In the rows, zero is written as 128.
A single turn carries every row of the set below to another of its rows. Some are shown first; where does it send the rows asked next?
Q_87: [127 114 130 102 129 105 148 137  84 129 114 135 137 124 153 151 124 134
 115 133 132  93 115 114 137 137  96 131  92 156]
Q_790: [139 112 127 115  97 130 106 108 146 130 125 119 151  96 133 150  99 110
  97 136 128 130 134  65 120 119 138 115  97 129]
Q_938: [128 113 103 118 105 128 140  87 104 142 131 138 165 128 151 137 125  97
 115 126 138 131 128 100 138 120  88 108  93 151]
Q_907: [131 114 114 138 120 120 150  96 126 154 138 113 159 129 148 123 129 104
 111 128 146 124 126 103 120 109  99 109  80 151]
Q_192: [152  94 127 103 105 120 126 141 124 136 130 119 123 142 132 108  99 142
 112  98 140 132 123 103 122 141 134 144 113 166]
Q_75: [143 106 130 111 130 112 137 146 119 134 118 129 128 123 162 147 117 140
 132 123 131 113 109 143 134 136 104 131  90 174]
Q_201: [138 115 149  98 109 119 132 152 114 133  96 121 137  92 133 127  96 127
  96 131  98  91 116 101 144 134 117 119 102 133]
Q_765: [135 117 125 118 102 129 121 120 147 130 129 109 145 114 134 118  96  97
  73 138 128 115 135  85 118 111 136 111 100 128]
Q_428: [138 106 120 117 123 119 137 104 132 145 133 109 166 138 160 132 124 104
 128 134 153 135 113 103 113 118  92 122  82 157]
Q_469: [134 113 122 124  85 135 110 102 127 137 130 134 144 105 129 131 108  92
  78 139 122 127 132  79 139 121 128 106  97 135]
Q_923: [131 110 112 123 126 109 132  80 123 142 140 122 160 129 144 133 135 109
 128 125 156 123 121  98 142 117 104 118  80 149]
Q_293: [147 114 135 107  91 138 124 120 155 140 121 106 150 122 130 125 104  88
  94 139 139 126 122  79 120 111 128 119  85 123]
Q_362: [123 109 117 120 110 115 129 108 106 126 147 119 154 122 154 142 131 106
 120 147 145 109 125  84 123 115  85 122  70 153]
Q_856: [145  98 145 109 107 130 114 155 131 116 102 126 127  96 125 153  92 139
 106 112 110 119 118  95 139 144 126 125 110 141]
Q_950: [132 111 134 117  91 130 112 124 138 130 129 105 156  91 135 119 106 100
 102 147 114 108 125  70 128 112 106 111  82 128]
Q_848: [150 115 145 101  97 131 125 164 142 129 107 124 114 106 134 140  98 124
  98 129 116 107 118 117 141 129 142 128  94 138]
Q_816: [141 110 137 102 110 130 125 170 134 104 110 123 120 116 132 136  92 125
  91 124 113 102 124 114 149 138 126 113 107 152]
Q_823: [156 108 113  98  93 122 138 135 134 133 143 123 141 146 146 112 110 135
 136  99 153 127 141 104 135 135 115 138 103 169]
Q_678: [140 106 131 121 107 120 106 102 152 125 133 110 146 107 124 116 106  97
  90 130 130 122 127  73 137 111 134 122  94 121]
Q_563: [139 101 130 116 124 117 149 135 106 133 113 135 145 119 148 161 117 147
 140 100 133 119 121 119 138 141  89 131 100 153]
Q_698: [135 103 119 117 118 121 140 133  96 120 113 146 141 121 155 140 117 126
 116 107 112 121 120 130 152 143  78 121 110 163]
Q_905: [142 104 140 121 100 128 108 147 121 117 114 143 121  98 134 134  98 122
  80 123  98 117 126 108 151 142 117 122 113 146]
Q_72: [137 109 125 122 130 118 152 146 111 130 119 126 135 130 146 140 125 133
 132 114 132 111 118 131 149 138  90 109  86 176]
Q_205: [135 114 110 119 111 120 142  88 121 147 136 128 169 120 153 157 124 117
 128 121 153 130 136  88 119 117 104 125  87 141]
Q_448: [135 104 122 104 132 110 144 128 109 122 116 134 135 129 144 144 120 138
 138 105 134 105 114 133 164 137 102 126  98 156]
Q_533: [144 102 140 100 114 122 116 150 138 106 108 122 123 106 123 127  94 127
  99 109 108 105 119 109 158 132 130 130 111 130]
Q_849: [165 123 107 100  96 122 129 117 147 149 134 120 143 122 146 108 115 122
 135 109 142 136 140  86 133 127 138 118  91 170]
Q_342: [161 110 120 105 111 121 119 124 137 152 120 116 124 119 131 104 103 128
 112 110 128 139 121  84 121 132 157 124 102 169]

Q_950 goes to Q_201
Q_469 goes to Q_905
And these:
Q_205 goes to Q_790
Q_192 goes to Q_823
Q_848 goes to Q_75
Q_907 goes to Q_765
Q_923 goes to Q_678

